Rotation paths and how fast each direction turns (degrees a step)
Each turn is a multiple of 5 degrees from 10 to 175, or 0.
Each row of a path follows its step; steps can be skipped.
Path 1:
step 0: [-322 116 109 -235 -307 122 104 -264 -176 -38 114 -277 1 -195 -96 -94 118 132 -8 81 -32 20 -261 90 67 -255 -19 245 179 174 -138 84 210 -237 85 -146 -20 -143 -23 263 -61 82 2 49 -237 28 -65 -220 -208 227 244 39 -11 -152 -287 92 122]
step 1: [76 -113 -13 35 -532 -303 17 -264 46 -125 207 77 127 -25 -90 -214 -66 -120 -281 242 165 132 53 -6 155 4 -1 -73 90 191 -146 -182 -13 -288 -222 181 323 9 -4 -114 -114 108 -168 88 -183 -55 120 102 121 78 -119 150 181 -124 73 69 -179]
step 2: [46 -200 110 262 -146 -210 19 -54 -103 -101 -271 -285 -86 -134 26 17 -108 -243 128 -221 -59 137 111 -56 414 155 153 -43 53 139 -165 55 -34 -100 192 28 264 -291 -152 -182 -5 -166 22 233 -168 15 -154 -288 24 111 153 -100 -271 123 78 -7 148]
step 3: [-376 -33 163 96 -63 133 -437 -40 -244 26 89 85 203 -194 -362 -65 -75 181 195 32 -172 89 40 110 207 -209 -5 18 89 -153 -15 38 -194 -163 180 -111 255 -205 93 -39 -354 119 96 35 28 41 139 -64 -111 35 -208 46 -185 -100 -100 154 -78]
step 4: [239 -22 -81 -127 67 -73 -77 -269 -126 88 36 39 50 -62 -84 -190 -98 -83 -258 -3 -29 195 -198 109 418 99 10 -134 -319 -112 250 15 -234 -410 30 -81 272 102 22 80 247 -228 -109 152 21 64 182 20 -190 -172 18 232 57 -104 -74 252 53]
step 5: [81 -162 72 -96 -97 29 399 198 -291 203 38 -196 201 -86 135 -154 -223 158 107 50 -53 150 21 117 181 -37 125 14 52 335 65 167 -36 -216 424 83 52 8 66 -307 -44 16 35 50 185 270 -211 89 178 -1 -7 -11 -38 -36 -115 229 217]
step 6: [-171 246 -179 119 84 133 51 81 -76 -162 206 -151 119 -9 -277 -79 -332 333 235 402 252 185 40 -146 153 91 166 -330 -58 -47 153 84 -119 183 -30 85 253 -136 100 -57 -27 144 -123 352 -16 -28 47 207 -81 -51 -34 12 -2 -7 112 -40 -1]
step 7: [316 -10 114 279 233 112 136 -246 -389 251 19 -95 -118 -43 -308 -58 -24 -117 235 28 -11 24 62 15 -36 209 268 -10 -7 -168 -16 17 38 -306 -120 -3 -157 20 -93 -39 258 109 -195 234 123 211 0 -21 -329 95 -128 116 -78 -99 -44 -120 115]
step 8: [-180 96 63 148 -38 -235 18 67 -95 346 130 -56 316 -348 196 189 -110 199 113 304 -96 12 -289 264 200 65 68 58 -59 -12 -62 -55 -17 -40 -91 -30 -172 121 117 -23 162 290 -118 -54 140 139 59 156 44 385 52 -2 -96 231 -181 104 32]
step 9: [116 202 45 -192 -92 11 115 -292 -8 255 18 -190 -6 -7 112 -41 -181 149 83 233 373 154 -2 -44 69 215 24 67 116 -10 12 30 58 38 -247 129 132 -127 438 375 32 69 -137 262 -93 -32 74 -360 135 -27 182 -91 25 -151 -215 95 -79]
step 10: [337 23 -68 268 -87 -60 105 -27 -104 47 -165 173 162 -17 -25 -231 87 -57 -10 -14 107 208 -43 -113 -60 93 146 33 28 254 -259 187 168 -39 -285 152 47 147 217 -450 -135 166 14 105 -126 72 71 -235 -134 206 -382 -129 -187 91 -212 -31 -15]
Directions:
[41 -40 2 53 -9 74 -34 35 -39 64 -47 -18 -3 -76 79 8 -9 -82 -33 123 -46 -10 -68 -42 11 -105 -28 1 -18 57 36 -9 -28 -15 -89 20 -5 12 -14 29 -9 15 -33 -16 -12 -35 -27 10 64 -42 64 18 22 -77 50 34 36]
95
[-13 47 -68 -2 12 84 100 -72 40 -46 5 87 -5 -10 -2 -3 42 -2 3 45 26 -77 23 17 -41 -17 -16 -52 -57 -5 16 3 24 -12 23 -68 28 -73 -1 -76 -10 -26 -61 -39 -14 49 -38 47 1 -36 5 -47 -36 -10 -25 107 107]
55
[7 -6 7 -59 -90 12 -25 4 -31 -60 53 -37 -19 -14 -75 19 35 -53 -118 -10 -29 19 -15 -35 13 -30 -19 5 73 3 -30 -79 -41 -21 46 -79 78 -42 -50 33 18 -18 74 -15 -56 39 -117 39 -8 12 2 11 -42 24 67 24 -29]
20
[24 18 -34 34 -16 51 -4 -37 -15 -58 64 64 39 15 -26 -8 -61 20 -48 32 41 -91 30 1 -63 0 -23 22 85 15 66 12 -109 -3 -9 60 6 15 -34 25 64 21 -18 25 -33 -63 44 -113 -85 -50 -6 31 -18 -30 -24 38 -74]
125
[68 47 34 -38 17 49 65 9 26 -19 104 -19 44 39 45 -30 24 -9 -11 -14 52 -15 -38 -35 16 -37 46 -27 -80 143 15 -52 81 -72 67 28 34 28 43 50 -62 32 48 8 -9 -92 8 -32 12 -7 -21 -1 4 51 3 -18 -8]
80
[-113 34 -29 12 65 17 -30 -56 -108 44 -8 -51 -27 9 -52 4 7 56 -21 -1 -8 56 11 -61 -79 -1 -78 -60 -4 7 -8 -30 17 34 -8 39 -17 -25 83 8 -21 -50 68 10 -73 -103 -29 -31 -5 13 -50 29 21 -21 -20 33 77]
115
[-40 37 -50 -9 -10 21 -4 -92 44 30 38 -42 -11 104 56 75 13 42 6 52 33 56 32 32 63 50 9 -61 -62 -7 -27 -74 -107 7 -75 -29 58 3 -46 -10 -14 -7 17 -47 49 -39 44 23 27 -11 -4 -7 16 -60 66 -13 -73]
145
Path 2:
step 0: [-32 76 -56 179 -212 0 148 -74 311 -8 -235 -165 -88 -377 6 -33 113 40 186 -45 196 -7 279 -209 338 -270 -289 216 -154 -62 -180 32 -118 119 -148 -134 98 -20 -56 13 -10 61 114 -282 -140 -151 47 -8 278 -28 162 -54 9 -178 -74 151 45]
step 1: [175 220 -89 9 243 36 -177 90 202 120 -354 -23 201 -19 47 -284 -308 -129 -48 44 182 -126 -69 189 -123 -42 -102 -10 -158 -75 -153 43 -238 -306 52 258 -23 50 45 -106 69 -13 66 -24 160 181 264 -229 2 -115 -164 -21 -211 73 130 -248 -176]
step 2: [-302 -2 -218 104 -337 -57 12 -172 -149 51 133 -191 38 -229 -57 185 322 -25 -37 146 62 58 17 -13 93 212 9 96 -43 -48 -284 -53 -160 -283 165 -43 78 107 -133 20 -397 296 -173 -105 16 213 -4 -130 -57 54 -84 -66 -130 96 -74 -183 268]
step 3: [-16 282 -60 -54 -150 346 -51 162 -10 91 -10 126 130 9 18 85 31 -223 35 -6 173 142 141 188 125 69 -253 -266 -66 -130 467 -328 24 28 -115 7 -97 -52 -25 -108 -21 -113 6 -230 -105 80 160 -163 233 -292 -118 -222 138 33 64 139 -57]
step 4: [-137 -9 9 380 96 37 -112 -375 113 -129 -24 -50 -132 74 312 116 38 -206 182 -17 35 -183 187 14 -111 67 88 286 -39 -130 -79 39 118 6 166 -54 136 -128 -87 -456 4 -66 70 -255 111 -125 152 -145 212 -14 118 202 -210 101 57 -74 172]
step 5: [83 -22 -182 -124 15 72 212 127 240 204 -115 41 17 -215 29 -18 -86 -70 -141 19 -48 -207 75 -27 -125 -335 -171 171 20 214 166 29 -231 195 -86 26 138 176 -128 42 -207 442 205 -106 103 280 214 -218 166 40 -249 -113 83 19 61 67 187]
step 6: [4 281 131 -18 15 158 36 99 161 -95 36 -298 -71 -18 -93 -362 69 -124 55 122 154 -124 90 159 -3 137 57 -33 27 -179 -216 90 -134 -386 213 -97 109 -311 -37 167 74 130 -307 -104 28 59 99 -246 143 -126 307 -157 -107 79 -82 109 103]
step 7: [-193 231 -11 187 -357 43 -368 -44 -288 76 -204 197 271 -335 284 -104 185 -21 60 216 172 -130 -180 -32 -91 -56 -228 74 -36 212 88 -132 112 31 97 78 -50 10 79 -66 -149 48 -49 286 -67 17 86 -181 163 -35 -192 -35 -54 -10 78 -40 120]
step 8: [-357 -136 56 -36 37 -179 146 15 49 -140 -143 -270 -141 81 129 325 -149 -22 38 283 356 224 417 60 64 202 -193 -34 -119 22 146 39 -207 91 169 -57 -82 -144 -89 30 -70 -4 16 -278 -29 16 301 -131 201 -92 -81 16 6 83 -57 5 -94]
step 9: [185 30 106 255 -29 144 173 -26 -32 156 126 25 171 -14 107 -105 -118 -508 277 66 65 13 -229 -12 -190 52 42 -24 28 15 224 -69 -229 -89 30 104 363 -86 21 -75 85 148 184 -172 208 57 -142 -18 95 -47 -230 116 -95 270 232 -70 232]
step 10: [43 -98 -65 144 23 160 -42 49 96 42 261 -187 -339 1 -5 -50 232 249 -40 -43 170 -124 165 133 -216 104 -76 290 68 52 226 14 148 -55 302 -142 -188 -23 -185 41 -172 79 10 86 266 167 70 -337 23 39 -149 -213 71 -85 -68 158 312]
Directions:
[53 -24 -5 -37 -10 15 -11 -64 36 15 -56 -47 9 -12 36 52 107 52 25 48 -63 49 40 14 14 5 -31 2 13 56 51 -1 49 63 25 -14 -13 95 -8 11 -20 107 -35 59 64 -59 38 -3 -43 4 -35 0 -24 -19 -99 -88 55]
135
[0 -14 -26 24 2 -25 16 99 -40 81 -79 -8 1 -49 -43 5 -67 -17 22 35 99 14 35 -82 -31 -39 -29 1 10 -34 -35 -72 54 -25 28 2 50 -50 27 61 -22 36 -53 55 -43 -105 17 -57 -60 38 13 64 -33 -22 -26 -40 -42]
55
[8 -22 -3 -31 -76 21 -68 4 59 47 -80 45 -51 39 72 -46 37 64 27 55 45 -39 -8 -23 -20 46 53 55 62 -67 55 16 3 -108 -9 -19 3 54 -18 -89 77 -51 34 63 24 0 -44 -35 -20 36 -17 40 -21 -2 50 5 -29]
125
[-28 -9 -36 -47 52 -59 69 -18 35 -12 48 50 36 37 9 73 80 -29 39 -17 68 30 33 -42 -21 39 64 -62 70 -7 45 -42 42 68 10 21 60 -13 78 -27 -7 -57 10 -42 11 -32 -35 -51 65 41 -41 -66 -53 -48 77 -49 11]
70
[38 4 21 67 75 11 61 -62 -26 -20 -76 38 68 -12 -68 4 60 14 -73 63 25 9 32 -57 -86 -12 14 16 -42 57 -5 -6 18 14 12 24 -82 -7 -102 -59 -1 -85 -5 20 -12 79 3 -33 13 88 27 7 -12 33 -34 -13 -47]
115
Path 3:
step 0: [149 313 -70 -91 -306 60 -70 11 45 -281 -164 29 53 216 -27 193 57 23 -26 -255 314 216 32 -7 126 213 -206 -213 -206 338 34 -22 -130 -147 173 194 89 -137 28 -259 72 131 -79 16 -258 285 -211 88 -17 -29 -180 -219 -120 17 -58 -151 63]
step 1: [256 -137 131 -122 -9 231 -263 -303 39 -49 -318 -71 24 -118 172 37 3 132 -193 -51 -54 52 -151 93 13 -84 -168 20 -77 -283 -31 -54 -390 16 272 30 290 -135 17 104 -30 105 -78 145 10 216 -187 340 -262 -144 -24 -296 -20 -2 213 -58 -191]
step 2: [118 -171 231 -99 -32 -56 1 92 -14 -15 12 -152 -178 147 -65 -91 -14 174 142 69 -213 105 -121 184 236 190 440 127 193 -92 145 -264 -200 -221 134 319 22 50 -22 -141 162 -93 -299 233 285 302 -32 129 -119 -2 176 -127 115 174 -40 50 -80]
step 3: [-14 74 160 -284 -114 -303 -7 241 -121 -150 -144 229 -125 142 -195 26 48 26 83 -9 -88 194 67 -238 125 194 105 62 -57 82 -256 -139 17 9 -63 266 -243 -99 76 16 -215 77 35 -242 18 250 -37 550 144 12 -77 -50 33 30 -168 -55 -352]
step 4: [128 -30 25 -148 66 -37 -397 199 93 8 -246 89 -32 73 152 269 135 -150 49 -238 24 199 -275 16 -146 -215 -111 -133 -255 128 -127 154 155 -90 -58 5 -146 -32 405 97 -41 -40 -263 345 -47 148 49 238 -21 34 -125 -190 -111 304 -36 -52 -80]
step 5: [345 312 -197 -150 -153 148 -281 91 241 -83 -17 -37 82 -71 18 110 -179 157 202 -36 228 -66 -80 176 268 -58 -233 -9 -70 243 148 -371 -179 -98 309 208 -129 84 -139 41 61 63 -309 116 84 121 26 43 -1 41 44 -190 -199 184 157 28 17]
step 6: [-73 33 134 -355 141 258 -247 -86 -15 -185 -294 -150 -38 60 -336 46 -75 -6 -5 -123 -171 177 22 -144 146 162 1 -62 207 91 200 -6 -349 21 118 302 190 -149 -48 65 -116 183 39 -149 163 -30 -326 167 -55 -56 65 -207 42 148 315 119 -73]
step 7: [-62 -252 387 -135 -107 -20 -120 92 -17 76 121 190 137 29 104 -193 -18 68 -76 -173 -302 40 5 81 84 170 180 53 20 68 33 59 79 -41 34 140 78 -58 250 -391 -100 52 -69 298 175 397 -335 188 21 -96 -126 11 -233 277 190 44 -241]
step 8: [152 283 76 -86 42 -110 205 162 -246 -264 -73 31 -119 -58 36 -28 -43 191 -22 -350 109 -9 -182 61 69 72 102 54 -125 129 -322 -310 -54 -214 -74 155 -200 -151 218 44 85 -262 -203 -124 46 272 -11 159 -27 -233 -270 -131 -222 87 31 -127 -238]
step 9: [101 131 103 -265 272 -108 -272 118 132 -178 -420 73 -163 188 20 149 115 -74 195 76 60 -58 -198 52 -95 -149 -82 -270 -50 -189 -84 -123 0 -118 -6 79 54 39 -299 109 -149 27 -134 103 52 9 -9 319 -218 -291 -111 -132 -252 250 -33 -203 28]
step 10: [-214 28 151 -3 -19 283 -379 46 22 195 -191 117 -11 133 -9 54 18 -1 177 96 86 81 -54 319 398 -132 -190 -34 3 123 157 -248 109 -171 118 266 123 86 47 -85 191 131 -164 51 237 -3 36 128 157 -22 274 -138 -90 216 -46 190 -367]
Directions:
[-36 41 -66 -17 -54 -15 -62 12 37 17 15 28 -99 -54 -6 -7 34 -18 -102 -3 34 -35 -10 58 15 97 28 28 103 -51 -36 2 92 -23 -23 48 29 -69 21 -5 -45 -2 12 14 -24 22 51 8 27 25 -97 22 73 40 50 20 20]
85
[-39 -1 1 -33 8 54 60 61 -35 71 -54 -22 54 46 -38 -20 -90 -3 -29 -45 -2 26 -32 45 -6 16 -36 43 57 -41 -14 14 2 70 69 -35 5 -5 8 -60 101 29 -8 -35 17 65 6 30 -52 -80 -85 54 14 -16 5 -85 82]
55
[23 -15 58 53 22 0 -25 -33 10 31 13 -1 -13 7 -42 -55 -49 59 -42 90 -3 -17 40 24 -23 -40 69 -36 37 63 47 -46 -8 19 16 65 -31 -78 100 17 -21 58 12 59 79 -72 -49 31 54 -51 -32 -15 49 -95 -20 -62 31]
80
[57 123 -44 25 60 15 -28 -72 -46 -30 -32 15 -26 44 65 -76 -66 -17 -17 -37 -16 29 44 36 -97 74 -29 -75 -35 42 -48 -42 26 -12 17 -78 -33 40 41 -38 -44 16 29 47 -26 9 89 25 -12 -2 34 -27 2 29 -12 -36 28]
85
[36 5 47 6 55 -65 6 28 62 9 -2 29 61 21 16 -37 -73 -23 1 -50 -130 23 11 -2 37 -11 103 76 -45 1 -59 -30 73 -16 6 69 45 67 40 -5 0 -29 52 -72 -83 -43 -16 -12 -1 31 -63 -50 26 -18 -1 36 28]
80
[-51 49 -61 -35 -25 62 -36 99 27 56 -7 11 47 24 -18 22 -54 -73 17 4 17 32 -44 19 -11 -74 16 -8 -17 35 -17 -5 55 2 -67 1 -43 0 -31 83 17 133 -23 8 26 -38 42 25 55 132 45 -37 -9 -7 2 -24 31]
60
[4 6 -10 9 -29 -2 21 51 28 -7 -72 24 -28 140 10 -25 31 -56 73 48 -12 -8 70 -54 43 42 -42 -160 41 -70 -30 61 -4 6 -8 12 -7 -50 3 -12 -30 19 53 -72 -24 -15 -87 23 5 9 -30 -32 -4 -26 29 18 26]
120
[-9 -22 -29 3 -108 2 53 60 -12 -24 21 41 56 2 5 57 3 11 69 17 -40 -17 38 115 59 28 -19 -41 -41 46 46 -57 28 -112 22 30 -7 55 -28 -109 -17 -8 47 83 6 -8 39 10 13 -1 -15 70 15 -68 29 -19 3]
145
Path 4:
step 0: [-207 -50 -47 -176 -28 191 -112 192 -43 102 -144 -60 -86 -124 -88 -188 -15 56 149 370 -258 -184 -184 195 34 -15 5 115 -155 1 101 -10 50 82 -209 110 286 133 119 -296 -72 117 -41 130 -39 -145 -1 406 5 -124 86 132 144 -178 216 -186 272]
step 1: [6 112 -32 -103 45 267 -177 109 -105 -31 -97 -18 13 77 8 -78 55 27 -11 206 -105 136 -103 221 -39 -19 259 119 -193 27 -2 245 196 -351 -193 95 42 101 32 -217 128 -270 190 46 209 -38 -206 366 365 39 -11 -114 178 -118 27 -244 -40]
step 2: [-22 31 173 -113 -34 124 -11 231 -83 89 25 -84 -123 109 -87 -108 146 5 -255 202 -135 -6 234 -37 170 145 -31 -100 40 -363 36 348 139 -30 -64 -144 -108 251 57 -209 -1 -344 135 -145 203 109 -145 176 134 -128 261 72 301 -160 -97 -48 -95]
step 3: [-76 110 173 -94 -195 162 -79 111 -112 50 199 -29 -194 87 -17 -106 -26 79 -102 -58 -170 -296 -22 -50 113 155 -207 184 -213 -217 39 -106 430 164 -190 -349 -267 162 80 -57 -56 102 241 117 33 -97 44 145 140 -170 162 92 61 -96 19 -228 -60]
step 4: [255 149 -71 -95 -85 198 15 40 89 125 3 -179 76 62 -84 -146 -140 76 40 -164 -161 -205 -98 69 71 316 -24 207 -172 -248 186 -5 192 -129 22 -116 -47 261 321 -53 147 183 -66 166 47 100 36 407 59 -126 -6 -333 -10 -198 111 -38 149]
step 5: [133 33 -324 -272 -182 265 -6 -136 -91 150 -81 -71 94 -115 -172 5 6 8 79 150 -74 -7 -187 -29 195 186 -307 92 128 -223 188 61 -7 -368 -72 5 149 241 134 -218 -37 -106 -120 170 184 -297 -2 195 21 0 173 -40 75 -156 -98 -143 -69]
step 6: [77 36 -134 -11 -310 194 -91 120 -243 10 127 19 114 -49 -120 115 16 20 -8 107 -152 -36 98 31 321 172 0 233 -80 39 -8 409 -38 -257 -160 -193 -276 -38 -171 49 16 -105 -10 -31 64 -303 55 290 172 177 299 -52 -22 -75 -200 -155 15]
step 7: [-87 -62 83 -126 33 25 94 158 -225 134 47 -277 -4 -42 -72 -228 -332 -126 -88 169 -238 -46 125 -70 457 130 -33 -16 -130 -30 17 186 -61 73 -222 -164 -121 138 99 104 -16 39 -22 -327 -135 -188 109 329 34 -99 219 -17 89 11 18 -117 261]
step 8: [24 209 28 -173 222 187 -29 101 -164 87 -9 14 -275 -15 303 -26 -297 -203 -38 210 -81 -211 -102 78 188 -13 -12 216 -133 43 77 -235 111 -81 -227 -142 103 111 208 -143 117 130 18 -102 207 -346 32 398 -9 93 83 23 52 19 118 -156 104]
step 9: [238 54 -118 -249 -61 242 -198 369 48 161 -19 -96 -152 285 -136 -32 -52 -142 -54 212 -54 -41 123 272 -43 74 212 145 196 -42 -9 51 13 -131 -122 -172 166 73 172 -221 278 -64 -68 63 256 -79 -28 222 183 274 142 -135 70 -66 102 33 202]
step 10: [198 -82 -110 -174 -105 94 -181 -64 -35 99 79 -372 -124 206 -305 13 64 -61 -184 239 -99 -30 67 89 245 69 61 72 -12 -149 -209 196 300 40 -268 -131 128 144 -55 -207 -248 -173 98 114 180 -268 -33 37 158 43 116 72 275 143 1 19 -35]
Directions:
[24 14 3 16 87 -70 39 -83 83 31 -27 -48 67 19 112 -74 -27 -5 -6 16 -24 1 -53 -1 -37 32 1 -40 -24 -40 -57 -1 21 -80 2 49 -5 -15 41 -5 -19 -57 34 -23 -12 -3 72 73 -17 9 -8 -70 36 88 -29 -76 -38]
110
[1 62 9 6 47 -24 18 55 40 10 88 10 19 90 15 44 -39 2 66 -30 2 -102 -52 76 31 -36 -58 -18 -19 26 14 -79 -42 -64 -33 15 61 -1 65 -27 -45 58 -51 -9 23 76 -19 -24 13 -85 21 4 -44 -16 19 -41 78]
85
[-5 -23 -66 -23 46 1 -44 1 32 -19 -21 57 -38 -69 47 -85 11 -29 38 34 54 -17 18 -8 -12 -49 -24 20 4 -44 89 -56 35 35 1 -57 5 30 28 -23 62 115 -5 57 -24 19 49 38 -52 34 -113 -78 10 -9 41 -33 81]
85
[-10 36 -2 -21 35 -36 16 -25 -43 86 -37 35 -10 -15 -53 -4 11 -4 3 -56 52 -67 -4 -28 80 101 -117 77 50 35 38 21 1 -54 44 11 28 -42 -4 64 75 8 7 -51 -77 -42 37 -5 48 4 -19 -42 -56 -2 -96 10 0]
35
[-44 -24 -8 -17 10 1 25 -49 46 44 -68 -57 20 56 -93 -38 10 -25 16 10 -21 12 60 -65 30 -26 -38 -92 -7 -44 -3 15 34 -14 -1 -42 111 6 -7 7 54 0 -100 -55 -46 80 27 21 -89 3 56 79 52 -46 26 20 6]
145
[44 29 -68 -102 -9 -48 5 -40 21 -62 -39 59 -60 48 19 -57 2 -10 -3 50 69 45 -29 -10 -36 4 32 41 34 52 -2 12 -42 -84 -36 -52 38 -8 1 7 -16 -129 -27 66 -1 27 -1 39 11 -65 7 5 -74 -82 26 63 -13]
90
[132 -46 87 19 -70 22 0 -83 27 -63 10 43 49 -4 -63 -50 -18 9 56 -62 15 -53 63 -40 -31 -3 -65 4 -46 -29 93 -29 -43 8 -2 25 7 46 -2 62 -85 -43 -27 1 47 -27 22 1 -2 48 23 -43 -21 -24 20 -39 -26]
45
[-26 21 -65 80 -48 -39 48 37 -28 -10 67 31 44 -94 11 -1 85 -55 -28 -8 41 57 6 9 40 -55 -21 -41 -61 14 44 67 -35 -12 -37 88 65 -17 25 0 -2 -6 -18 0 -61 -38 74 73 81 -19 24 23 -2 -16 90 -21 -23]
60
